Rows are one point carried round by a steady rotation, each followed by how many ticks it has turned.
The counts run from 0 to 498.
[ 82 164 119 158 117 114 140 126 135 101  95 124 129 148 143 155  95 105
 137  91 139 119 109  95 134  71  88 140 162 150 176 107 137 155  99] | 182
[ 95 159 144 138 101 122 114 126 152 139  82 153 118 123 159 161 112 112
 127  97 128 123  66 109  96 113 117 167 191  91 155 140 128 145 134] | 27
[106 145  99 134  96 107 137 131 156 133 106 111 117  98 149 184 145 108
 112  86 114 133 151 117 104  51 136 126 165 145 169 121 129 155 121] | 164
[129 125 127 130 114 167 149 153 135 108 126 135  95 199 123 121 130 125
 147 114  57 119  93  83 150 126 121  89 143 109 118 139 123 155  91] | 470
[115 136 104 104 127 151 148 135 144 134  91 129 102 136 182 135 138  61
 146 106 101 122  99 154 107  79 137 128 143 135 160  94 166 169 115] | 121
[123 115 125 106 104 130 119 107 193 139  97 109 117 127 110 156 141 107
 155  86 125 125 115 142  97  62 117 143 137 152 173 121 131 172  89] | 324
[ 88 163 123 105 107  82 155 145 112 109 106 147  75 171 110 173 131 117
 117  95 126 118 118 102 121 123 141  86 184 130 126 123 154 140 150] | 20
[123 131 113 138 101 177 156 169 135 112 133 141 103 198 120 132 135 116
 130 112  57 123 101  84 133 147 126 101 152  96 120 142 121 162 113] | 471
[ 99 138  97 111 103 161 186 145 154 145 154 115 129 111  97 140 139 121
  91 140  75 139 119 117  80 103 118 142 117  99 151  92 164 148 130] | 101
[ 83 151 100 131 112 117 125 153 146  99 121 138 118 143 129 194 108 109
  96 107 132 131 148 121 133  92 103  88 186 171 158 126 129 162 117] | 4
[ 78 195 114 164 120 115 171 115 116 116  98 108 112 169  85 136 149 133
 130 101 113 137  93 115 116 122 102 154 146 111 120 107 173 131  98] | 353
[109 180 143 109 150 136 170 141 132 105 139 130  88 184 109 134 150 139
  82 145 109 178 135 115 139  94 124 112 157 148 141 107 162 137 121] | 394
[117 153 101 149 113 141 160 115 134 171 150 117 100 151 105 154 139 116
 100 142 108 105 111 114 109 129 130 101 150 127  81 123 153 216 115] | 287
[102 149  85 153 115 167 162 150 129 136 112 113 120 140 165 139 156  80
 123 118  94 118 100 137 101 110 141 144 143 110 162  93 182 184 117] | 119
[ 99 125 125 162 144 167 134 144 136 129 154  96 118 153 120 149 150 167
 106 142  85 127 108  75  91 115 124 115 140  70 158 123 158 173 120] | 429
[104 132 162 107 139 121 114 101 121 141 127 128 109 118 118 142  92 122
 158  93 105 101  87  87  84  66 130 116 130  98 139 129 147 190 127] | 88
[ 74 146 122  92 122 142 177 139 122 148 109 123 107 118 100 148 137 112
 107 142 119 139  88 104  81 131 118 128 147  69 154  78 181 133 153] | 414
[ 87 189 132 129 128 115 163 132 105 132 148 149 102 151 108 146 140 109
  82 126 129 139 118 125  88 124 135 137 159 131 130 106 185 173 165] | 397
[105 174 133 106 102 120 164 143 123 122 105 158  74 191  97 157 162 113
 111 122 125 127 100 118 132 164 144 119 178 121 114 142 153 144 143] | 18
[ 90 168 129 168 117 128 143 122 149 110 100 130 134 160 144 141 105 109
 132  98 138 130  98  93 143  78  81 158 157 146 175 113 128 155  88] | 183
[ 90 154 130 146 128 146 129 119 154 141 116  98 115 116  96 171 184 159
  87 140 125 159 108 109  82 120 125 150 158  82 159 128 170 145 121] | 211
[128 139 119 103  93 136 133 139 164 126 123 135  86 173  82 170 177 108
 119 128 102 119 123 146 121 150 160 116 161 148 104 164 145 176 109] | 330
[139 147 149  88 110 174 166 137 168 132 160 160 106 146 132 117 145 106
  88 139  61 161 111 144 104 101 138 157 138 127 135 127 146 164 134] | 438
[ 80 160 150 101 103  76 146 134 133 102  96 130 100 152 110 149 109 135
 153  75 111 103  82  96 117  82 131 138 149 119 158 122 155 112 134] | 198
[ 99 152 145 122 118 138 148 102 153 129 103  98 115 144  82 150 177 151
 137 115 124 145 110  67 129  92 117 160 138  89 175 122 141 137 104] | 369
[ 84 175  87 163  85 117 150 153 141 123 113 132 130 123 156 167 147  93
 120 105 104  91 102 127 111 119 139 168 164 134 153 136 150 168 124] | 338
[133 149  95 137  85 154 187 110 140 173 119 129 109 132 101 131 144 101
 102 100  93 153 131  98  93  96 117 121 156  79 109 107 124 167 129] | 303
[124 133 103 126 109 189 148 164 142 125  99 156 105 171 176 130 138  70
 140 112  81 117  76 139 121 146 131 126 162 105 141 129 142 162 125] | 296
[ 93 139 122 108 150 151 100 143 125 114 105 120 112 118 167 164 115  97
 159 141  80 104  73 135 129  88 140  99 136 126 143 126 165 164  72] | 450
[108 140 131 145  92 137 135 120 167 133 114 105 105 165  78 142 169 128
 153 100  93  99  80 130  98 131 136 171 126 112 126 157 151 170  93] | 152
[ 96 145 108 121 134 169 160 147 149 109 131  95 138 123 141 141 137 121
 125 145  69 131 102 106 125  79 118 142 105 123 182  92 162 142  78] | 276
[ 99 137 111 145 146 126 139 123 118 130 112  88  98 160 151 147 128 124
 165 109  98  82  88  96 130  83 138  94 126 132 135 111 164 187  84] | 291
[109 105  87 119  95 135 150 160 131 129 109 126 110 129 136 162 120  94
 127  74  86 117 133 104  92  93 135  71 157  95 159 103 135 153 150] | 475
[114 122 168  97 114 150 112 130 161 144 147 161  92 145 117 144  84 141
 104 137 100 118  70 121  86 132 114 110 171 111 110 156 137 181 137] | 423
[129 138 113  99 128 147 153 128 153 129  92 137 100 138 179 121 122  67
 154  99  96 137 109 146 124  61 129 123 141 150 161  93 147 157 105] | 122
[119 127 151  72 153 158 142 137 131 123  99 147  78 171 133 123 113 102
 123 127 111 165  96 142 103 115 119  80 159 116 144 100 168 137 138] | 79
[106 130 148 103  97 123  92 145 166 123 113 165  97 123 133 183 105 138
  92 114 116 148 105 113 101 112 121 106 203 115 147 161 112 145 143] | 205
